In the rows, 128 means zero.
Each path is a new rotation, seen through one point. The rows after it are directions, each followed by how far the rotation turns it, in degrees a step (0 if it stays put).
Each turn is a multiple of 5 degrees from 10 to 175, or 0.
Each row of a path follows its step; steps can be skipped.
Rotation 1:
step 2: [133 127 134 120 142 117 130 133 134 124 132 119 125 125 111 127 119 124
 120 137 140 136 121 119 130 130 127 121 121 133 145 125 139 138 135 130
 139 133 119 139 135 117 141 133 137 125 125 125 125 129 134 130 135 123
 117 145 117 137 135 119 127 128 117 129 113 126 125 140]
step 4: [133 151 131 136 138 117 131 139 121 133 133 131 138 122 129 116 117 125
 122 125 119 143 130 137 142 126 120 121 133 118 129 126 128 123 125 133
 131 126 113 135 133 119 139 131 129 132 129 135 123 123 129 138 118 121
 122 122 122 126 146 127 123 139 119 125 111 118 133 128]
step 5: [135 147 130 126 129 118 122 138 126 139 116 128 133 120 130 110 108 123
 123 131 137 141 130 115 122 116 122 118 127 125 135 126 128 123 137 130
 135 132 129 129 132 115 139 139 135 128 120 122 117 130 126 123 118 118
 115 119 112 122 137 128 131 137 128 122 127 131 126 126]
step 9: [138 134 126 137 126 123 133 134 144 135 125 118 131 116 128 116 123 138
 119 133 129 132 126 128 135 116 121 116 136 128 133 117 140 127 130 127
 132 133 119 135 130 119 120 129 133 135 134 147 134 142 121 132 131 124
 110 138 121 131 148 119 129 141 117 129 121 129 119 130]
step 10: [146 122 134 128 128 123 129 137 129 126 128 129 123 116 123 125 122 143
 117 131 135 134 131 130 137 120 120 112 127 137 124 121 129 124 129 129
 126 143 125 134 135 118 139 124 140 128 122 129 130 128 122 122 122 123
 120 137 117 122 155 138 123 144 128 120 117 139 133 123]
step 11: [130 126 120 140 132 126 137 133 134 121 125 136 137 128 124 126 111 132
 122 127 140 141 123 119 128 124 129 113 127 125 134 128 121 115 136 131
 127 148 110 131 139 120 139 124 132 113 117 129 124 122 137 132 117 133
 126 134 129 126 138 132 124 137 122 111 114 131 126 134]
step 14: [129 125 134 133 139 125 125 145 140 129 130 125 129 126 127 135 119 127
 122 121 126 134 128 108 124 118 127 123 138 127 136 117 135 128 129 127
 122 130 120 124 126 113 136 131 141 133 123 130 133 138 130 139 131 131
 126 115 116 137 145 118 134 152 117 118 121 123 141 132]
step 16: [129 130 118 124 121 117 128 140 136 128 131 120 140 124 123 109 116 144
 130 141 140 144 140 129 120 132 117 125 138 137 133 130 130 127 131 128
 130 132 125 134 136 106 129 122 145 125 123 128 115 129 137 134 117 128
 117 134 120 128 132 123 129 126 121 121 120 121 132 129]
step 17: [143 125 123 125 132 120 119 135 137 127 131 131 139 125 119 125 122 134
 124 139 140 126 138 123 125 123 129 116 128 133 140 122 128 135 136 131
 136 138 124 146 130 124 132 127 153 129 117 132 117 121 137 140 140 137
 116 127 121 133 124 126 134 139 127 127 117 139 127 135]
Directions:
[128 128 128 128 130 130 127 132 130 123 126 132 127 129 128 126 129 128
 129 129 126 129 126 127 129 126 126 124 128 128 128 129 128 128 125 130
 124 127 127 131 127 130 130 125 126 129 125 128 131 128 129 128 130 126
 129 126 129 132 126 131 130 127 127 127 126 129 133 126] : 100
[126 128 129 124 129 127 128 128 129 131 126 128 125 129 128 128 125 128
 127 129 131 131 129 122 125 131 132 127 127 130 128 128 127 128 126 126
 127 128 128 124 131 128 129 128 129 127 125 128 127 131 130 125 126 128
 125 129 132 128 127 127 129 126 130 127 126 128 131 125] : 130
[125 129 127 132 126 126 128 126 130 128 129 127 127 130 127 126 131 128
 125 126 125 129 126 126 129 129 124 128 128 130 130 127 130 128 128 129
 128 125 126 128 130 130 131 125 125 127 132 127 124 128 132 131 126 127
 127 131 133 127 126 127 126 129 127 126 125 130 127 127] : 155
[126 127 126 128 129 130 129 128 128 127 126 128 128 129 127 128 128 129
 132 132 126 128 123 126 127 127 127 129 131 126 127 128 127 128 132 129
 128 125 129 128 133 124 128 129 128 131 128 132 130 125 130 125 128 126
 128 130 128 127 129 121 127 128 127 127 127 127 129 128] : 155
[128 128 131 127 128 128 128 129 124 127 128 128 130 127 130 131 125 124
 128 125 126 129 126 129 127 127 129 127 128 126 128 131 129 124 127 129
 131 126 125 126 126 131 127 129 127 129 129 126 126 125 129 125 126 124
 126 125 129 128 130 127 128 128 128 123 127 130 129 133] : 45
Rotation 2:
step 2: [122 133 131 122 121 123 115 134 116 120 127 128 123 110 129 122 136 118
 126 125 126 138 114 113 132 130 131 104 127 126 111 135 127 119 123 122
 129 124 125 133 124 136 126 138 131 136 134 124 135 131 115 122 128 131
 106 131 130 136 128 132 123 135 132 111 124 111 115 121]
step 4: [120 129 125 129 127 128 124 140 123 123 120 121 133 134 133 120 126 119
 125 125 120 139 133 124 132 125 124 116 127 131 115 117 105 137 132 127
 123 126 131 128 134 137 127 146 131 136 136 117 132 118 132 140 120 133
 114 136 128 136 116 145 125 131 104 128 119 142 125 121]
step 9: [120 135 142 125 117 128 131 130 130 127 117 124 122 128 132 143 132 123
 136 122 144 127 128 133 134 124 122 115 132 131 110 129 111 147 111 117
 127 116 119 119 121 147 127 116 130 127 134 132 130 117 126 135 127 133
 138 121 127 133 129 129 134 140 138 120 122 129 116 125]
step 10: [119 124 149 124 138 124 129 141 124 130 138 119 130 123 125 133 135 134
 133 134 129 146 119 142 136 117 134 122 119 121 122 128 110 124 129 140
 121 131 117 126 126 144 128 133 137 115 138 133 130 129 137 127 115 133
 119 127 131 123 130 130 132 134 139 131 126 150 126 126]
step 11: [129 122 135 145 127 122 113 130 136 119 135 134 136 127 128 133 117 113
 133 128 121 143 133 133 143 130 133 123 129 129 121 112 126 128 120 128
 124 128 109 127 122 147 121 120 140 133 129 135 125 131 132 117 124 138
 126 129 120 139 119 139 146 135 130 118 117 121 128 127]
step 12: [135 135 135 125 139 132 128 122 103 128 120 132 127 121 118 139 129 120
 130 135 127 147 127 125 136 132 128 121 116 129 107 138 116 119 124 126
 126 130 119 128 124 128 107 129 135 123 135 122 131 122 133 123 138 144
 124 127 133 126 135 136 126 136 137 109 119 122 128 139]
step 14: [125 111 137 129 126 133 132 144 119 125 134 129 140 121 129 136 125 122
 116 115 134 140 127 131 126 127 138 132 122 130 116 127 111 136 133 126
 124 133 129 131 136 142 130 138 132 124 135 122 142 122 128 131 121 139
 115 121 130 145 128 148 125 129 125 113 134 116 136 124]
step 16: [125 126 147 130 134 134 130 123 122 115 124 121 137 129 134 121 136 118
 113 135 114 143 135 142 119 127 130 117 128 129 119 138 120 131 130 131
 122 126 132 134 127 146 123 136 137 124 121 127 139 112 130 138 133 129
 133 134 133 126 135 127 130 140 125 129 105 115 130 121]
step 17: [119 126 135 122 125 122 123 132 123 117 112 137 137 120 134 131 127 120
 120 121 129 142 113 138 127 140 137 115 127 139 115 127 123 121 127 126
 132 130 122 119 126 137 129 134 141 129 133 142 127 135 116 113 135 120
 116 136 136 133 133 141 123 120 124 142 117 127 130 110]
Directions:
[128 131 129 130 130 128 125 130 131 130 130 125 124 128 129 130 128 128
 130 128 129 133 129 130 127 126 126 128 126 131 130 128 130 124 129 128
 127 128 130 129 131 128 128 128 127 125 128 130 128 131 131 129 127 126
 128 130 126 127 126 125 128 127 130 132 126 124 129 129] : 145
[128 127 128 128 130 127 130 129 131 125 130 129 126 128 133 127 126 130
 127 130 126 127 129 127 129 127 130 128 130 127 129 127 128 124 128 129
 126 133 129 125 124 131 128 125 130 129 127 125 126 126 126 130 124 129
 131 126 125 125 129 128 129 129 126 130 127 125 130 130] : 145
[129 125 124 126 129 128 124 129 126 129 129 128 128 132 126 129 127 128
 126 131 125 127 131 125 128 124 129 132 126 131 130 125 125 129 126 129
 129 127 126 128 128 128 127 130 127 128 128 130 128 127 127 125 128 130
 129 126 128 130 122 129 130 127 126 130 126 128 131 129] : 100
[127 128 130 128 130 129 131 129 130 129 124 126 125 129 125 128 130 129
 124 126 124 126 130 129 126 126 129 128 131 128 125 127 128 127 127 128
 129 129 129 129 131 124 128 125 126 131 123 129 126 131 128 124 126 130
 127 129 124 126 128 128 127 130 129 126 130 129 131 127] : 0
